In the rows, zero is written as 128.
Each named move below is a turn or a mirror, shown by a few rows before and after it. Which moves, in which order, take the first row of each later pair to the second? The first pair is answered.
Z:
[117 116 120 127 132 136  96 118]  ->  [115 133 114 135 142 147 104 123]
[123 138 163 122 114 135 140 130]  ->  [124 141 164 123 114 137 141 131]
[ 87 159 108 109  89 135 117 113]  ->  [ 89 154 109 108  85 133 116 114]
[153 111 158 135 139 114 114 109]  ->  [150 144 146 149 162 132 132 119]
A:
[109 142 122 131 123 137 124  93]  ->  [104 153 112 130 133 144 128 110]
[170  98 108 140 139 138 121 181]  ->  [182  74 129 138 114 124 113 141]
[205 145 159 150 151 140 165 107]  ->  [198 154 148 150 163 142 168 125]
[110  95 137 115 114 116 116 148]  ->  [109 104 132 113 123 119 120 161]
L:
[110 103 115 104 121 129 132  85]  ->  [110 105 115 103 120 131 135  85]
[ 92 164 135 122 156 140 144 170]  ->  [ 92 150 146 112 157 134 131 178]
[139 185 120 154 172 142 126 104]  ->  [128 153 183 148 159 137 169 121]
V:
[147 106 137 111 132 105  82 103]  ->  [124 106 129 129  82 130 165 107]
[107 157 106 120 118 148 134 104]  ->  [110 162 115 114 137 142 107 105]
[ 97 167 109 118 120 132  98  93]  ->  [ 98 161  98 123 107 134 113  91]
[149  92 120 124 139 115 125 174]  ->  [135  98 129 129 128 124 152 179]
Then:
Each pair is two moves apart.
[156 164  56 150 108 139 150  97]  ->  [ 85 160 196 103 152 122 144 155] -> V, L
[129 139 126 129 129 130 128  92]  ->  [115 153 124 131 142 139 138 115] -> V, A
[144 145  98 163 141 131 128 110]  ->  [150 118 108 152 121 115 117  91] -> A, Z
[119 168 189 141 161 115 111  57]  ->  [139 192  68 172 175 146 145 132] -> V, A
[135 132 133 128 160 129 108 116]  ->  [137 124 106 144 131 145 149 118] -> V, A
[135 131  82 145 108 118 138 107]  ->  [126 122 121 149 107 124 179 123] -> L, Z
[129  69 140 116  72 120 156 135]  ->  [125 143  96 101 142 121  54 124] -> V, L
[176  99  86 120 140 106  62 133]  ->  [187 111 105 140 125 110  80  74] -> Z, A
[130 127 144 132 111 136 116  84]  ->  [138 151  93 140 144 146 113 133] -> A, V
[103  96 155  82 157 114 106 183]  ->  [150 100  46 127 107 139 138 135] -> V, L
[147 122 184 120 127 137 154 119]  ->  [162 111 159 128 108 139 162 112] -> V, V
[123 129 103 118 163 117  87 180]  ->  [122 102  95 137 106 132 164 176] -> V, L
[147 106 169 123 139 116 112  94]  ->  [143 137 136 154 129 147 171 100] -> V, Z
[138 159 141 149 141 125 143  85]  ->  [135 144 173 140 148 117 148 106] -> L, Z
[151 112  86 140 147 126 166 150]  ->  [156  81 122 131 125 111 164 132] -> L, A
[164  61 143 113 142  91  71 156]  ->  [142  72  97 141  96 132 175 191] -> A, V
[106 110 165 128 112 121 154 155]  ->  [136 156 125 149 169 131 121 156] -> V, Z
[159  98 176 144 135 141 175 135]  ->  [165  96 135 119 166 122  94 167] -> L, A
[111 132  85 127  92 133 121  92]  ->  [ 98 114 137 130  85 136 167 112] -> Z, L
[126 139  99  97 149 136  96 161]  ->  [138 101 102 106  82 136 132 108] -> V, A
[ 74 164 118 109 126 133 137 147]  ->  [107 170  99 141 118 145 163 115] -> V, L
[ 97 138 131 109 110 108 133  82]  ->  [ 93 166 106 111 150 117 124 130] -> V, A
[104 164 104 145 115 161 178 143]  ->  [109 151 183 112 145 124  98  97] -> A, V
[ 78 125 114  95 100 115 123 174]  ->  [ 95 117 110  98  69 108 107 111] -> L, A
[108 112 196 129 131 130 136 132]  ->  [155 157 116 167 169 151 130 124] -> V, Z
[113 161 116 129 143 135 141 143]  ->  [113 107 133 109  98 113 132 130] -> Z, V
[131 103 141 103 125 113 114 108]  ->  [115 136 155 122 154 131 150 137] -> Z, L
[115 140  99 124 119 130 108 133]  ->  [113 117 126 121  94 128 131 123] -> L, Z
[149 138 117 150 138 144 157 133]  ->  [144 103 155 118 136 112 109 128] -> V, Z
[ 87 180 133 144 156 155 173 152]  ->  [165 127 115 135 150 110  70  75] -> V, A
[148 113 129 129 137 110  97  95]  ->  [115 151 144 145 133 138 152  94] -> L, V
[ 93 122 165 112 118 127 131 131]  ->  [105 112 131 121  90 134 152 121] -> V, V
[103 188  93 155 140 118 126 118]  ->  [111 136 162 149 102 101 150  81] -> A, L
[139 125 131 109 155 121 106 160]  ->  [142  99 131 121  96 126 153 127] -> A, V
[138 103 204 131 120 124 135 119]  ->  [136 104 120 144  68 146 166 110] -> L, V
